Named moves, each a turn or a mirror, and the order they were made in; the first pair answered
move L:
[-13  -7 -17   9  -6  -9   8  -6 -17 -15  -6   5  -1 -16   0  -8  -5  -6
 -25  -3  12   9 -18  19   5 -13] => [-15   4  -7   9 -12   9   5   2 -13  -6 -16   4  -1 -10  -8 -21  -6   3
 -22  18  -7  -8 -11  19   0 -12]
[  4   3  -8  26 -14  -2  -3   0 -11 -12  -3  16 -11  -9 -13  -1  10  -9
 -27  -8 -11  -5 -13  15   5 -13] => [  6   6  -4  28 -14   0  -3  -2  -7 -11  -5  15 -14  -9 -16  -4  10  -8
 -27  -2 -12  -6 -12  17   6 -13]
[ -2   2  -5  -1  -2  -8  -2   0  -5   3  11   1  -6   1  -8   3   3  -2
   7  -7   0   1  -3 -11  -1   9] => [  2   6  -4  -3  -6   0  -3   2  -3   7   8   0  -7   1 -13   0   2  -1
   9   3  -8  -5  -3  -9  -5   7]
[  6  -3  -8  13   6 -14   0   2  -1  -2   9  -6  -4  -3  13  12   6  -9
  -1 -25  20  15  -3  -2  -1   9] => [  6  11  13  13  -6  11  -5   7   8  17  -9  -4   0  10  -2 -18   6   3
  -2  17 -13 -14  14  -5  -7   5]
move D:
[ -4  -4  -4   0   8  -1  -2  -5   1  -2   7  -4   3  -3   5  -3   4   5
   0 -13   6   9  -4   2  -2   6] => [ -4  -3  -6  -1  10  -1  -3  -4   1  -4   7  -4   4  -6   8  -1   5   5
   2 -13   6   7  -5   0   1   5]
[ -8  -4   1  19  -8   3  -1  -3   4  -3 -10 -16  18 -10   2  -8  -7   4
  -6   9  13   1   6  16  11  -8] => [ -7  -4  -1  18  -5   4   0   1   5  -6  -8 -13  14 -12   2  -3  -8   5
  -7  10  16   1   4  21   9 -11]
[-14   6   4   2  23   5   1  -2  -5   1  -9   4   9   2   4 -17   3   1
  12   9  -3   5  -8   5   7   3] => [  2  -4  -5  12  14   1   1   3  -4  -4  -6  14  -3  -1   3   5   1 -13
  -6   2   2  19 -11  10   7   1]
[  1 -10   9   8   7   2  -9   7  -7  -6  -3   4   2   5 -13   0   4  -3
  -3   9   8   4  -4  14   3  -3] => [ -7  -7  12   4  12   4  -8   2  -6   0  -4  -1   8   7 -13  -4   2   3
   5  11   6  -2  -3   9   2  -3]
move Y:
[ 15   2   0  11 -18   0  15   8  -6  -5 -11   3   3  -9   0  -1  -3   6
 -25  19   6  11  -3  29   3   2] => [ 13   0  -3   8 -24   3  16   4 -11  -5  -6   1  -4  -7   0  -9  -4   6
 -26  19  -3   2  -3  25  -1   5]
[  5  13   6  -2  -4   5   4  -7   3  -5   8  -7   9  10  -1  13  -5  11
   6   6   2   1  18  -9   2 -10] => [  3  12   0  -6  -9   6  10 -13  -2  -4   9  -3   1   9  -5   3  -4  10
   7   7  -7  -5  15 -11   0  -8]
[ 11   7   5   9  -2   4  -8  13   3 -13  -2  19  -7   0  -5   6  16  -3
  -8   8   4   5  -3   0   7  -8] => [  5   5  -1   3 -10   8  -6   3  -4 -11  -5  18 -18   3 -10  -8  17  -3
 -11   9  -7  -3 -10  -2   4  -7]
[ -5   1  -3  -7   6  -7   7   1  11   5   7 -25  14  -8   6   5 -13  -7
   1  -2   8   2  14   1 -16  -8] => [-11   5  -7 -14   1  -4   6  -6   2   6   5 -26   4  -4   4  -9 -17  -5
   5   0  -2  -3  11  -2 -21  -5]
move T:
[  5   7   9   3   6 -15  -1  -1   9  -4  15   9  -4   4   0   1   0   3
  10  -4   4   6   7  -2   4   6] => [  7   1   4   7   6 -11   1   0   9   2  12   4   2   3   3   9  -6   5
   3  -6   7   9   9   5   4   5]
[ 10  -8   4   6  -5  18  -4  -2   1   8  -7   1 -12   5   0   8   1  -2
 -14   5  -2   7   5  15   6   0] => [  5  -2  12   5  -6  24  -3  -3   3  13 -10  -6  -3   8  -1   1   2   7
 -11  12  -8  -2   9  12   1  -5]
[-12  -7  -7  -4   5 -15  -7   1  -7 -27   0  16   3  -4  22 -18   8   8
   5 -18   8   4 -23 -19   3 -13] => [ -6 -19 -13   8  -2 -16   1   1  -6 -25  -3   9   8 -12  22  -3  -3   5
 -11 -25  18   9 -16  -4   3  -9]
[ 3 11 11  2  6 12 -4  9  5  2 -3  1  8 -2 -8 -2  3  3  5 14 -5  0  0 -5
  2 -7] => [ 9  8  4  3  5  6 -6  7  6 -6  3 11 -8  2 -4  3  7 -4  6  7 -6  6 -5 -6
  6 -6]
Then:
(2 to 3 moves a pair)
[ -9   8   0  -8 -16   6   9  -5   0  12   1  16 -15  -1 -21 -11  -9   0
  -7   3 -25 -10   8  -2  -1   4] => [-13  -1  -2  -2 -12   3  20  -5   1  15   2  -2   6  -8 -10  -4 -22   1
 -12  -4 -14  -5  16  11  -1   8] : L, T, L
[-24  13  -3 -17  -1  -6   5 -14 -10   4  -4  -5  10   2  -5 -33  -9   7
   9   2 -13  -9   2  -1  -1  -2] => [ 21   0   6  19 -13   0   4  11   2   0 -12  11  10  -3 -11   5  -9 -11
 -23  14   0   9  13  17   5 -10] : D, L, Y
[-4  9  2  2  1  0  1  3 -1 -4 -1  8 -2  3 -2 -8  8 -1  0  8 -3 -2 -3 -3
 -2 -2] => [-5  3 -1  6  3 -2  7  1 -1 -2 -2  0 11 -4  2 -2 -5  3 -3  3  7  4  1  4
  0 -2] : L, T, T
[-21   5  -3   9  27   0   4   9  -4  -2 -14  -4  32  -6  15  -1  -7  13
   8 -12  16  15  -1  12   4 -10] => [-22  18   5  -1  25   8  -4  10  -1  -3 -16   5  27   4   9 -14   3  16
  21   0   4   4  -8   1   5  -9] : T, L
[-15   9  -9 -18   4   8  -6  -5 -11   4  -7  -3 -21  14  -3 -22   5   7
  15  -5 -11  -6  -5  -8 -12   2] => [ 18  -7  -6  12   6  -6 -10  10  -2  -6  -2   8 -21   2  -1  18   7  -8
  -8 -13  14  21  -1   5  -5  -6] : D, Y
[ -7  -8 -18  -6   3  -6 -10  -7 -11 -18  13   8 -12   0  10   7   7 -13
   4 -20   7  12 -22  -7  -2   0] => [-26  -5 -17 -16  11  -9  -2  -9 -14  -7   6  -6   7  -3  15  -8  -2  -1
  13 -21   7   3 -17  -5  -5   2] : D, T, D
